A state moves one step at a time under one of 6 hidden systems, and each row is a state written as 18 numbers. Each run below is a few steps of one system.
run 1, k_855:
[[-13 -12 -11  14  20  -8  14   5  19   9   1  -1   9   5   0   2  -9  -4]
 [ -9 -11  14  10  -1 -15   9   5 -15   0  -6  -3  13  -4   7   9  -5 -29]
 [  7  -6   8  14 -20  -6  25 -14  -2   4   7   7  -6 -21  -1  -2  10 -12]
 [ 20   0 -13  10  -4 -16  30   2  -3  -1  -4   4 -21   6   5  -9  -1   2]
 [  9  15 -15   9   0 -16  12   8 -15   5 -17   2   5  18  17   4  19   3]
 [ 13   5 -19  16 -24   8   0   6  -3   7 -15 -14  16   0  12   9  15   6]
 [ 34  -5 -15  -1 -19  10 -14   1 -13 -10  -1 -16  -3  -3   1  12   1   4]
 [ 17  10 -20 -19 -12  -2 -27  -2 -13  -2   8   3 -18   2  -1  12   7  17]
 [ -6  24 -16 -24 -14   7 -28  14   6   3   4  -2  -4  13   3  -4   0  24]
 [ -1  18  -2 -23   6  27 -31  18  15  -9  16 -12  18  10  -6  -5  -2   8]
 [-14  -4  -1 -24  19  21 -31   1  18  -9  24  -3  13  -6 -21  15 -11  -6]]
run 2, k_39 (11 x 18):
[[  8 -23  -3   5  -7 -40  -8   6 -21  18 -19  10  -9  12  16  12  -5   4]
 [ 19   8  -1  23 -34  -4  -3  14 -17  29 -11  -5   6  10   0 -17   9  11]
 [ 37  16 -18   8  -6  21  -4  -6  -4   3 -16 -28 -10   7  -8  -4   7  19]
 [ 10  -2 -21 -16   9  11 -28 -15 -13  -3 -26  -5  -6   7   2  27   8  27]
 [-12  -8  -8  -8 -21  13 -42   1 -11  11  -7   5  13   2   6  10  -9  33]
 [  7   7  12  -3  -6  24 -41   0  -2   5  24 -14   8   1  -7 -20 -19  30]
 [  0  13  18 -16  32  20 -37 -17  11  11  15 -10  -2   2 -28  -9  -6  17]
 [-37   3  25 -26  21  20 -19 -16  13  11 -12   8   3  -3 -30  -1 -11   7]
 [-33 -10  41 -14   5  26   8 -15  10 -10  -3  18   8 -11  -9 -21 -23  11]
 [-11 -22  38   8  30   5  25 -23  15  -8  15  18  -5  -7  -4 -31 -27  10]
 [-17 -20  36  17  38 -25  34 -15   6  15 -10  10  -9   5  -8 -22 -21 -11]]
run 3, k_912 (11 x 18):
[[ -6  38  -4  -8  26   9  21   4 -16 -18  11  15  -1   9 -15   4  17 -22]
 [-33  11 -22  -6  -4  -2  18  -9  28  -6 -12  -5  11 -10  25  20  10  -4]
 [ 14 -36  -5  -7 -15  -5   5  28  15 -22   7  -3  17   0  20   9  -6 -16]
 [ 12  -5  -8  16 -12 -13   2  13 -12   9  37  18  10  -9  -9   3  19 -20]
 [ -9  32 -29  -1 -18 -21  11   6   1  12  12  -6 -21   1  -4   1  -2 -17]
 [  5  26  -6 -29 -12   2   5  22  13 -20  -5  -8   0  10  13   2  19 -15]
 [  0  -7 -25 -13  -9  19  -3  12  23 -11  11  12  20  -7   0  21  29   3]
 [-12  -8 -36  -6 -12  -4 -15  17  -3  -7  30   6   8  -7   0  23 -14 -11]
 [-12  20  -1 -13 -20 -17 -25  20   1   0  38  -3   6  -5  10  -1   1 -23]
 [ -3  19  -5 -25  -8  -4 -10  20  38   9  31  -3  -2  -1 -16  -7  16 -16]
 [-15   9 -20 -30  16   7  -1  19  23 -11  20   9   3   3 -25  15   6 -26]]
run 4, k_716:
[[ 29  -2  32 -10  -4   8 -12 -10 -12 -15   9  -6  -4  -8   1  -6   6   1]
 [  1   4 -11 -13  17  -2  -8 -17   5  13   4  14 -23   1 -24   6   5  15]
 [-19  12  -2  -5  -4   0  -2  14 -11   8 -20   4   1  20   3 -10 -20  14]
 [  2   2  27   6   0  20  -4  -8   5  -5   2  -8  20  -5  10 -15   4  14]
 [ 17 -22   7  -3  21   3  -7 -13  14   5  -1  -7  -9  -4 -22   5  -5   3]
 [-10  -9  11  -7   8 -18  -7  -3 -26  11 -14  15 -10  10  -7   6 -15  -1]
 [-10  11  19   5 -11  -2  15 -14  -1   9  -6   8  -5  -3   8 -22  -2  19]
 [ 25  -3  10   3  17   7  16  -3  16  -5  -9 -10  -5   9   0 -18   1  15]
 [ 10 -13   2   7  27  -5  -2  -8 -15   7 -25   3   5  12  -5  13   7   4]
 [ -5 -11   6  14 -20  -6   3 -17 -18  21 -26   5  -3  -5   2   4  -2  11]
 [ 32  -2  14   4 -18   2   7  -9  -6   0  -6  -2 -17   0   7 -21   0  22]]
run 5, k_761 (11 x 18):
[[ 15 -15 -16   0  -9   1 -14  10   3   8  14  15   6  -2  -7   7  19  10]
 [ -6  20 -19   0 -10   6 -10  11 -13   4  15  -4  -1   3 -14   2 -10  -6]
 [  1  26   4 -17   1   9 -14  -1   2 -14  10 -13   5   0   7   3  10  -6]
 [  7  -8  -6 -22   5  16  -9   5  26  -9   8   2   4  -2  -8   6   9   5]
 [-10  -8 -14 -13   7   7  -8  17  -3 -13  17  16   8   6  -9   6 -13  -2]
 [-20  10   3  -4   2   2  -3   7   3 -11  31   7  13  -6   3  -1  -3 -13]
 [ -1   0   4 -10   5  -2   9   7  32  -9  23  -4   0  -4  -2  -7   0 -18]
 [ -2 -10  -3 -11  13 -11  20  16  12  -9   8  13  -2   4  -8   5   4 -25]
 [-21   0 -13   1  -1  -8  28   5   1 -10   6  16   5  -6   4  11   4 -23]
 [ -1  -1 -15   9 -10 -13  30   3  14 -17  12  -3   0  -8  25   3   3 -15]
 [ 19  -4 -23  11  -2 -23  20  11  10  -4  12   0  -1   2  13  10  20 -16]]
run 6, k_716, 11 rows:
[[  4 -11 -13 -21  -1   4 -16 -16 -11   7 -13  -2 -24 -12 -39  35 -11 -15]
 [-26   9  -1 -23 -25  -4  -9   0 -29 -11  -1  26 -14   3  14  -2 -23  20]
 [ -3  16   7   1   1  18  -1   5  29  -5  33   4   8   4  13 -37   2  36]
 [ 10  -2   3  -1  44  11 -16  17  22   7   4 -24  18  20 -23  -3  -6  -9]
 [-29 -12  24  -4  10  -5 -17 -12 -22  13 -23  -4  14  -9 -18  29 -12 -33]
 [-16 -18  25 -10 -29  -4  20 -26   3  -7   0  15 -23 -28   5  -6 -22  -1]
 [ 20  -3   4  -5  23 -12  29   2  12 -21  24  21 -24  12  13 -30  -9  20]
 [ -9  15 -11  23  47 -19  15   8   3  18  -9   4  17  27   4  -6  15   0]
 [ -7  -8   9  27 -12  -4  18  -2  -1  22 -45 -26  24  -5   6  13   7 -24]
 [ 39 -30  16   5 -27   2  20 -22 -14 -18 -16  -2 -13 -27   6  14  11 -12]
 [ 30  -4 -30   0  -1 -19   9 -13 -20  -4  12  31 -40   2   3   7  14  25]]
run 7, k_912, 11 rows:
[[ 13  -3   3  33 -17   1 -18  -1  -4  15  38 -20   8 -11   8 -22 -21  13]
 [ 29  16  15  -8  17 -22 -22  -7  -1  20  10 -23 -26   7 -19  -9   0 -10]
 [-14  18  16 -30   9   8  -6 -11  -2  14 -32  11 -11   7 -30   7  13   0]
 [-21  -5   3 -13   1  38  14 -10   8 -22 -14  13   6  -3  -2  -4 -16  23]
 [  4 -24   6  15  24   5  -3  -9   2 -19  24   3  16  -3  23  -4 -15  18]
 [  0 -16  10  26  17 -33 -11  -1  -5  31   7  -5   8   4   1  -2  -8  -7]
 [  2   8  25   5  -8 -10  14   0  -8  25 -21 -11 -12   3 -25 -14 -12 -24]
 [ 13   8  17  -6   2  19  35 -23   1 -17 -18   5 -16  -8 -10 -10   9   2]
 [  4 -15 -15   6  16   1  24 -19  -4 -18 -17  20  -6   3  21   9   7  27]
 [  0 -15  -9  27  -2 -14   4  10 -22   4 -17   2  19  14  30   1  -7  15]
 [ 27   2   9  30 -25  -1  -2   4 -15  20 -10 -25  10   0   3 -14   1   1]]
run 8, k_475, 11 rows:
[[ -8   4 -28 -19  -3   1 -30  23  -7  12 -13 -14  -2  17 -21  20 -22  -7]
 [-23  18  24 -18 -21  29 -19  -6 -17 -14  -4  -4  21 -12   0   6   0  -7]
 [ 12 -18  11 -16  -5  24  -9 -19  30 -16  30   0  -9 -24 -10  -7  -9  18]
 [ -6 -12  -2 -28  33 -13 -21  13   1  -9  25  18 -11  17 -12  -1 -26   4]
 [-51  16  18  -8  15  -7 -10  10  10  20   8  11  22   4 -10  -5  -6 -15]
 [-11  -7  29   3   5  14  27  -1  37  -5   1 -17  12 -11  -7 -20 -13 -24]
 [ 11 -24  16  -6  37 -13  35  -7   5 -23   3  17 -12  -2  -4   5  -2 -25]
 [-31  -3 -15  12  11 -39  37  -5  -3  12   0  34 -12   2   7   7   0 -10]
 [ -6  15  -9  32 -15 -26  42  19  10   8  -2  -7  13  10  32 -23   7 -10]
 [ 44   1  -9  28   3 -10  32   9   6  -3  -7 -18  14   3  15   4  39 -22]
 [ 22  -4 -43  13 -15 -16  19  -9 -23   4 -26  -4 -14  -6   0  42  23 -18]]
run 9, k_855 (11 x 18):
[[ 35  12 -10  -1  28  32   0  23 -28 -28  -7 -19   1  32 -12 -14 -22  10]
 [-13  11 -11  -3  24   6 -41 -35 -13   6  -1  -8  10 -10   7  38  20  13]
 [-13 -25  10 -21 -37   4 -30   2  18  13 -15 -10  -4  -8   0   0 -25  16]
 [ 21   5  36 -20   7  18 -18  10 -13 -13  26  15  -6  10 -25 -29  -8  10]
 [-23  19  -9  -5  43  10  -8 -21  16  16  15   8  -9   3 -27  -3  -3  16]
 [-39  -8  22 -13  18  -2  -3   0  16   1 -28 -12  16   6   7   0 -28 -11]
 [ -4 -26  52   2   5  15   6 -11   1  -9   6  16  23 -17  -5  -8   3 -10]
 [  3 -30   7  23  18  -5  27 -22   1  13  13  21 -16 -11 -24 -10 -18   4]
 [-14   4  16  15  20 -37  28 -11 -22  15 -21   6 -16  13   7 -12 -17 -11]
 [  3   8  25  27  -9  -8  34 -14  -2  18 -33  -5  13   0  13 -14  25  -2]
 [ 41 -23  -1  33  -4  12  36  -9  -7   4 -36 -13   0  -1  -7   0   9   4]]
run 10, k_761 (11 x 18):
[[ -2  14  13 -11   7 -38 -20  -2 -12   4   5  -5 -12  11  25  -2  -1  -4]
 [  3   3  14  -4 -22   5   5  10  21  21 -13   5   9   1  -9 -15  27   6]
 [ 17  -3  -9   6   6  26  17   2 -11 -10 -16 -10  -2   6 -21   1 -16   1]
 [ -8  -2   0  -1  19  -4 -12 -24 -23  -8  -2   4   1  -4  12  21  -2   6]
 [ -8  -6   2  -2 -22 -10 -14  -3  14  14   6   1  -1  -8  13  -5  -5  19]
 [ 24   2  11   4  -7   3  -1  18  -4   5   7  -4   2  14  -9 -25  -6   4]
 [  1  12   7   2  21  10   0 -11 -10   8  -5   0   3   2 -24   3   7  -6]
 [-19  -1   2 -13   1   4  -2 -16   2  -2 -21  -7  -5  -5   0  14 -12   1]
 [  6 -18  13  -5  -8   0  -2   0  -2 -11   0   9   2   1  17  -7  -7  18]
 [  8  -5   2  17   7   1   2   0  -1  13  17  11   1   3 -10 -17  -3  14]
 [ -9  14   5   6  12  -9  -1  -1  -5  17  -5 -11  -2   8 -11  -4 -11 -11]]
run 11, k_475:
[[ -3 -10  25  -3  12  12  21   0  46 -13  -9 -14  32 -11  14  -1  28 -21]
 [ 14 -49 -15   5  16  -6  35   0   8 -17   3  14  -4 -12 -15  25  -5 -31]
 [-26   9 -17  11  -8 -38  27  -1 -36  -4  19  28 -14  -5  18  11 -11 -24]
 [ -2  35  -9  16 -29 -28  23  11  23  12  22  -7   2  -3  36 -24  27  -4]
 [ 45   7 -27   2   1  -2  15  29  29 -10  -5 -25  10  13   7   7  37 -18]
 [  3  -2 -42  -4  -6   5   2   0 -25 -13 -22   0   8  -8  -5  57  21 -28]
 [-14   4 -27   0 -63   4  -3 -11 -21 -15  11   1  -4 -31  28  26  -5   0]
 [ 32   9 -14 -16 -40   2 -29  19   9 -22  55  -3  -3  -7  26 -10  10  20]
 [ 12  20 -33 -32  11   8 -55  30  17   5  39  -8   7  10 -23  20  21  -6]
 [-43  20 -13 -41 -10  29 -40  11  12  -8  -2 -23  18 -10 -24  37 -14 -32]
 [-27 -12  28 -46 -22  36 -13  -9  23 -47  27   0  11 -36   4  10 -20 -17]]
run 12, k_39:
[[ 25  10 -19   8 -12  13  39  10   9   0   2  14 -10   1 -22 -13  23  -1]
 [  0  11 -40   5  18   0  25   4  -7 -22 -15   0   0  14  17  18   5   2]
 [ -4 -11 -15   5 -15 -20 -12   8  -6  -8  -7  -8  20  -1  42  25   9  -7]
 [ 28 -13  -9   8 -31  -9 -22  16  -7   6  24 -13   3  -7   2   7   0 -13]
 [ 23  29 -19  -6  -3   0 -19   6 -17   6  23  -3 -16   5 -22   3  10  -4]
 [-15  37 -27 -25  -3   9 -15   6  11   2   0   1   0   8  -1  11  21   7]
 [-10   1 -11 -27  -9  25 -20  19  24 -22  11  -2  24   0  10  10   5   9]
 [ -4 -11  -2 -11  14  19 -27   4   4 -22  45   5  21 -11  -4  11  -6  -6]
 [-30  15   4 -10  16  -8 -22  -4   2   3  45   4  -1 -13 -15   7 -13 -25]
 [-29  23  23 -28  -1  -7   5   8  23  -3  26   6  -4  -7 -11 -14  -2 -30]
 [ -9   2  15 -18  11   9  34  10  33 -21  21  21   3  -7 -13 -14  15 -26]]

Which system made each run below?
run 13 (2 x 18):
[[ 19  -2  11  -5  -5  25 -24  -4  20   6   2 -22   4   0  -7 -16  -3  27]
 [ 14 -12  16 -19  23  10 -35   0 -11   5  -2   0   0  11 -30   4  -8   6]]

k_716
run 14, 2 rows:
[[-10 -24 -35   8   8 -24  15  11  -7 -29   6   0   9   0  37  31 -15 -22]
 [ 10  -5   1  14 -24 -45 -11  21 -21   4  27  -3  11  -5  32   8   7 -33]]

k_39
run 15 (2 x 18):
[[-20  21  -1  -4 -11  -4  28  20  18  19  11  27  -7   9 -24 -31   5  -2]
 [ -4  27  -9   8  32  16  35   7  19 -20  -2 -18  11  14   9 -13   1  -6]]

k_475
run 16, 2 rows:
[[ 16 -48 -12  13 -35   1  24   3   7  -2  -5  14   2 -22  -4  16   0  -8]
 [ 21   3 -17  15 -19 -20  18   5 -40 -13  29  25 -20   0  11  -4  -3  -2]]

k_912
run 17 (2 x 18):
[[ 10   2   7  30 -13   7  10 -11 -30  10   6  -2   8 -15 -10   1   4 -12]
 [ 10  14 -16   1 -11  -9  14 -21  -3   2  -6 -12 -33  -7   1   1 -11   5]]

k_39
run 18 (2 x 18):
[[ 22  10 -23   6  -4   6  43  19 -23   2 -31  30  -7  23 -15  -4  31   4]
 [  0  27 -45  24 -21  24  28  -7 -24 -18 -26 -10  11   0  26  16  11  15]]

k_912
run 19 (2 x 18):
[[-20 -21  -8   8  10   5 -20 -10  -8   4  32  18   7 -10  -9   5 -27  17]
 [-16   9  26  -1   5 -18 -22   9   1  15  26 -13  -1   4   1 -21 -27 -10]]

k_475
run 20, 2 rows:
[[ 19 -29  18  -5  -5  -2  -5  -9   6   2  -2   1 -11  -4  -2  -7 -10  12]
 [ 13  -1  11   0  16 -13  -2  -3 -17  10   5  18 -15  11 -11 -12  -1  12]]

k_716
run 21:
[[-26   7 -10  -1  -5 -13  -5   5 -12  25  11  20  -9   3 -21  -3 -16  -2]
 [-12  29  17  -2 -12   8  10   6   3  -8   3 -15   1   4  12 -25 -14  -4]]

k_716
run 22, 2 rows:
[[-14  -1 -35  13   1 -26  11  12   7  -8  39  -5   0  -7  20  11 -15 -23]
 [ -5  16  -1  -5 -15 -32  -1  21   9  -1  22 -11  12  -3  23   9  20 -43]]

k_475
run 23:
[[-25   3  10  -5  -4  -6  19  25  22  -5  24 -15   7  -4  -7 -15 -35 -44]
 [ -2   8  27 -16  23 -12  29  -1  17 -26  23   9  -1 -10   2  -1  20 -45]]

k_475
run 24 (2 x 18):
[[ 19  16 -10   0  -3   0   1   4  -7   4  -9   9  -5  14   7  -7  26  24]
 [  5  -1 -29   7  -1  13  -9   9   9   9 -17 -10  15  10   3  10   6  18]]

k_39
run 25:
[[  1 -10  -4  -9 -15  20   6  -3  14  -9   1  10  12 -16  -6  14  20  -1]
 [  6 -18 -19  -3  -1   3   7   6  -5 -20  18  13  -8   0   4   1 -22  10]]

k_855
run 26:
[[-26   3   5 -11 -10  -1 -16   2  19   9   1   4  12  -1  11  -4  -3  16]
 [ 10 -15  15  -1   6  16  -5  17  17  -5  13  -8  17   4  -9 -14  -9  -3]]

k_475
run 27, 2 rows:
[[ -1 -12   6   0 -18  -1 -16  14 -13  14  -6  17  22   3  -3   9  17   1]
 [  5  12 -14  15 -19  22   2  -2  -8   1  15 -11   1  -9 -10  -7 -11   5]]

k_39
run 28, 2 rows:
[[-52  18 -19 -13 -23   9   6  -7  -4  -6 -24 -10   7 -11   9  27 -20 -19]
 [ 14 -21  21 -15 -27   8  -3  11  23 -36  28  -4  13 -15  32  -9  -1  -1]]

k_912
run 29, 2 rows:
[[  4  18  23 -15  20   8  18 -33   6 -17   9  -5 -36 -10 -11 -20 -18   0]
 [-16  -2   1 -20  44 -13  14  -7  14  -9 -23  12 -10  22  12   1  -5  16]]

k_716
run 30:
[[-21  13 -19 -10  27  -1   5  11  20  21  -1   5 -16  20 -33 -13 -24   6]
 [-31   4  29  -9  13   1   1  15 -11 -14 -21  -2  30  15  15   1 -10 -22]]

k_761
run 31 (2 x 18):
[[  3 -12 -13   9 -42  10 -10 -27  12   9 -13 -26  -9 -25  19   9 -14  26]
 [ 50  -9  22 -22  -5  -7 -25  16 -12  -9   3  -4 -19  17   1 -18  -4  15]]

k_855
run 32, 2 rows:
[[ 20  -9 -24   2   2   0  21   6  20  11  13 -12 -23  -8 -47  11  -8 -34]
 [-18  19 -10 -27   6 -22  12   1 -35 -24 -13  16 -16   7  12  30   3 -30]]

k_761
run 33, 2 rows:
[[ 15  14   1 -12   1  11 -13  -9 -23 -17  -1   4  -7   7  10   1   9  23]
 [  3   3 -12  -4  -1   9 -27  -4  11  12   0  -3   1   5   3  -1   3  32]]

k_855
